(in the rows, 128 means zero)
One turn moves each row of this set onto another row. After a few examples, where does it send each row asked below?
N: [116 110 122 115 113 143 119 146 118 127 145 125 136]
X: [156 154 136 110 127 118 110 135 139 123 124 137 131]
L: [155 160 130 113 128 161 122 116 124 103 136 144 143]
V: [138 121 131 159 138 137 135 154 131 151 156 141 142]
C: [145  91 151 137 140 126 123 135 138 127 137 145 146]
U: [116 119 141 127 160 143 102 123 142 112 121 139 144]
K: [113 161 168 124 137 157 115 115 131 142 165 144 132]
R: [136 131 147 116 139 165 122 112 170 127 133 154 133]
T: [123 146 171 142 131 166 130 139 146 135 165 106 123]
P: [140 137 150 136 141 153 168 117 118 131 149 129 130]
G: [131 142 170 121 156 164 115 169 132 123 158 141 149]
S: [151 125 157 132 117 154  98 150 138 140 160 102 139]
D: [133 156 144 126 131 147 147 138 113  98 169 135 152]
Z: [171 129 166 150 110 145 116 137 137 124 140 135 120]
M: [145 147 135 133 154 131  97 117 128 103 164 118 128]

T goes to L
Z goes to P
G goes to M
And these:
K goes to X
D goes to U

One turn moves each row of this set onto another row. After a few examples, where does it send each row asked below?
fave: [153 130 119 125  81 159 126 148 121 140 134 139 127 148 123 153 118 133
 118 159 144 143 127 146 111 139 120 120]
sibo: [137 138 123 109 115 119 167 137 113 144 122 108 154 124 129 116 137 112
 110 139 158 145 130 105 125 150 124 120]
vulek: [136 101 139 150 141 128 121 136 145 127  99 143 122 144 133 118 145 132
 134 100 114 128 140 119  92 142 132 124]
fekir: [125 117 128 150 142 107 138 146 134 156 118 122 132 149 142 127 143 124
 138 107 103 134 127  96 110 163 119 119]
Vov: [124  89 142 118  91 140 107 155 126 144 123 125 135 131 126 123 142 133
 117 140 148 140 118 124 109 109 148 138]
radev: [141 137 124 126 140 165 124 111 138 147 114 124 133 140 109 144 150 119
 139 132 141 122 148 118  84 136 124 141]
dov: [133 144 133 142 138 134 130 140  97 129 154 149 124 137 108 153 108 120
  87 131 123 116 117 131 143 154 151 130]
tuk: [126 148 131 154 133 119 129 131 102 130 144 132 121 133 124 129 141 133
 105 117  95 141 106 150 147 153 149 122]
san: [156 142 121 112 111 126 155 162 123 151 138 126 151 127 120 135 111 120
 113 130 150 112 133 131 131 167 119 130]
dimu: [136 173 124 142 128 123 116 128 114 128 149 141 115 121 123 135 136 140
 117 127 122 108 103 156 142 135 140 125]
Lufiv: [154 155 107 132 156 117 113 134  99 128 141 136 117 131 126 153 144 146
 103 116 118 136 128 141 138 143 147 113]
bufa: [128 117 132 150 123 135 116 161 118 120 110 127 143 122 139 118 136 136
 117 129 139 131 116 114  95  86 124 138]
zote: [120 121 152 133 105 158 111 147 136 117 141 120 124 136 138 111 122 149
 114 131 137 126 114 125 109 100 150 127]
rali: [157 141 129 108 113 139 148 127 113 144 119 103 128 116 122 128 122 111
  93 137 152 125 146 120 142 159 123 129]
rom: [142 152 124 121 121 118 157 121 116 145 116 121 129 125 116 137 144 111
 105 137 161 105 145  99 124 164 116 129]
loper: [129 107 125 147 144 123 119 150 141 148 116 130 108 160 145 133 140 136
 134 117 120 117 128  94  94 135 115  97]
resug: [138 156 118 127 127 135 131 131 100 129 170 142 116 132 121 141 138 122
 112 107 108 126 127 146 150 139 140 138]
ruf: [151 156 122 144 130 148  96 134 106 137 116 125 119 130 125 134 136 143
 131 151 103 114 133 132  96 111 121 148]
neke: [150 144 120 160 138 113 118 144 108 137 134 135 107 117 126 148 124 140
  99 126 106 115 129 153 143 153 140 109]
Tobol: [113  98 133 149 104 126 108 156 139 140 118 125 132 122 115 133 147 160
 116 144 138 124 110 124 102 105 138 144]
sazan: [104 120 145 143 110 126 113 150 123 130 129 109 148 121 134 122 135 142
 112 154 139 143  98 125 113 112 154 129]
midor: [124 104 120 148 142 150 138 149 155 146 113 110 111 166 145 127 133 126
 123 116 122 120 125 100 115 156 120 139]
per: [138 125 107 110 122 120 159 144 122 142 145 130 147 116 114 146 141 113
 108 138 171 121 147 119 121 138 133 121]
Fal: [142 135 114 126 104 123 152 123 119 149 126 119 156 114 122 143 144 121
  92 140 147 122 162 134 124 139 116 114]
vum: [152 119  98 131 129 148 120 142 111 138 121 152 115 155 107 173 129 120
 111 140 107 139 114 108 125 157 117 136]
melut: [112 119 138 125  93 139 121 154 130 138 136 130 118 129 129 122 116 157
 123 142 113 130 108 107 101 104 152 150]
Febab: [138 105 126 144 132 133 135 150 138 145 107 123 122 146 129 121 139 137
 125  95 106 123 133  85 115 149 110 151]
kanaf: [135  96 123 150 136 131 114 152 113 155 118 124 107 162 143 135 135 126
 126  99 103 131 120 107 114 141 111 120]

per goes to zote
tuk goes to fekir
kanaf goes to rom
And these:
fave goes to ruf
vulek goes to san
melut goes to Lufiv
rali goes to Tobol

One turn moves each row of this set onto another row. After a few examples, where does it send each row asked below?
kas: [175 143 157 132 130 121 116 130 143 130  94 107 114 123 101 116 111 166
 111  90 107 129 125]
boke: [141  81 164 129 131 144 131 132 156 131  98 142 133 139 142 130 132 175
 149 107 130 161 110]
Vek: [152 141 157 127 118 129 140 143 137 124 108 155 155 149  87 141 138 149
 158 134 115 139 133]
dogi: [172 146 147 105 142 138 110 130 160 108 114 116 142 117  97 100 141 181
 118 107 114 129 114]
Lare: [186 125 165 120 138 138 122 139 132 100 120  95 160 119 114 114 127 169
 107  99 150 125 110]
rokap: [162 102 186 135 151 107 131 158 150 116 123 149 149 120 100 149 143 147
 117 123 111 130 132]
pali: [158 136 179 133 133 121 142 140 145 119 103 155 170 153  84 152 132 138
 129 116 116 137 130]
pibuk: [162 139 151 112 116 135 117 128 161 124 115 116 129 129 122  90 133 189
 122 106 130 126 109]
Gemev: [162 111 177 129 159 108 123 161 134 121 128 133 148 127  88 157 135 154
 136 131 120 134 135]
moziv: [169  96 176 159 129 130 128 114 138 110 118 132 151 138  89 146 103 159
 108  71 129 167 106]
zudu: [167 100 166 129 115 133 126 138 143  82 139 109 148 144  99 134 106 178
 146  97 111 169 108]
Fozap: [158 122 167 123 124 128 141 154 133 100 110 154 161 146  85 144 116 152
 132 144 110 131 132]
fulev: [181 138 147 144 151 153 113 131 132 120  86 132 140 100  95 116 130 169
 115  94 129 122 113]
gelos: [138  77 168 144 138 123 119 110 142 110 130 117 156 121 130 149 124 171
 132 121 130 140 115]
Fudor: [162 100 135 141 111 158 128 119 130  98 129 164 140 127 106 113 125 180
 123 104 145 167 102]
lipu: [167 127 172 146 128 140 114 135 154 129  97  92 135 117 101 127 116 181
 111  90 106 119 113]
vago: [142  86 158 116 144 134 123 115 138 145 112 137 137 149 119 130 121 175
 128 117 158 168 115]
zonut: [177 133 147 141 133 161 123 137 126 142  88 123 131 121 110 111 133 175
 115  92 153 133 110]
Vez: [154 123 161 127 143 108 125 148 144 143 116 171 130 133 110 129 149 153
 145 127 136 139 130]
nofo: [170  96 176 153 129 127 138 116 133 105 115 132 150 140  89 135  95 161
 110  72 129 161  98]
Darif: [144  81 170 137 145 149 131 128 146 127 125 104 153 129 113 162 146 165
 122 110 128 166 121]
sibop: [168 102 167 128 121 133 138 137 140  86 132 105 146 150  93 130 102 178
 145  88 109 168 102]
vakik: [194 138 155 117 133 131 130 145 122  98 105 110 135 120 122 105 130 155
 114  92 138 137 121]
meka: [155 129 161 129 118 130 148 133 136 121 108 174 156 141  87 132 136 140
 114 136 125 140 132]
Ponen: [144 127 137 148 123 148 127 102 151 130 128 140 137 144  82 128 138 181
 143  84 124 168  99]
pala: [155 112 156 124 138 126 132 164 142 141 115 166 120 129 103 131 148 159
 130 138 127 146 135]
gani: [157 104 131 143 112 160 137 115 131  95 132 157 140 123 102 111 131 180
 126 104 136 162  96]
devig: [148 124 141 146 119 147 115 108 157 132 126 143 135 148  89 130 136 184
 147  83 121 174 103]

zonut goes to Lare
Gemev goes to Vez
And these:
fulev goes to vakik
vago goes to gelos
devig goes to moziv
meka goes to Fozap
Ponen goes to nofo

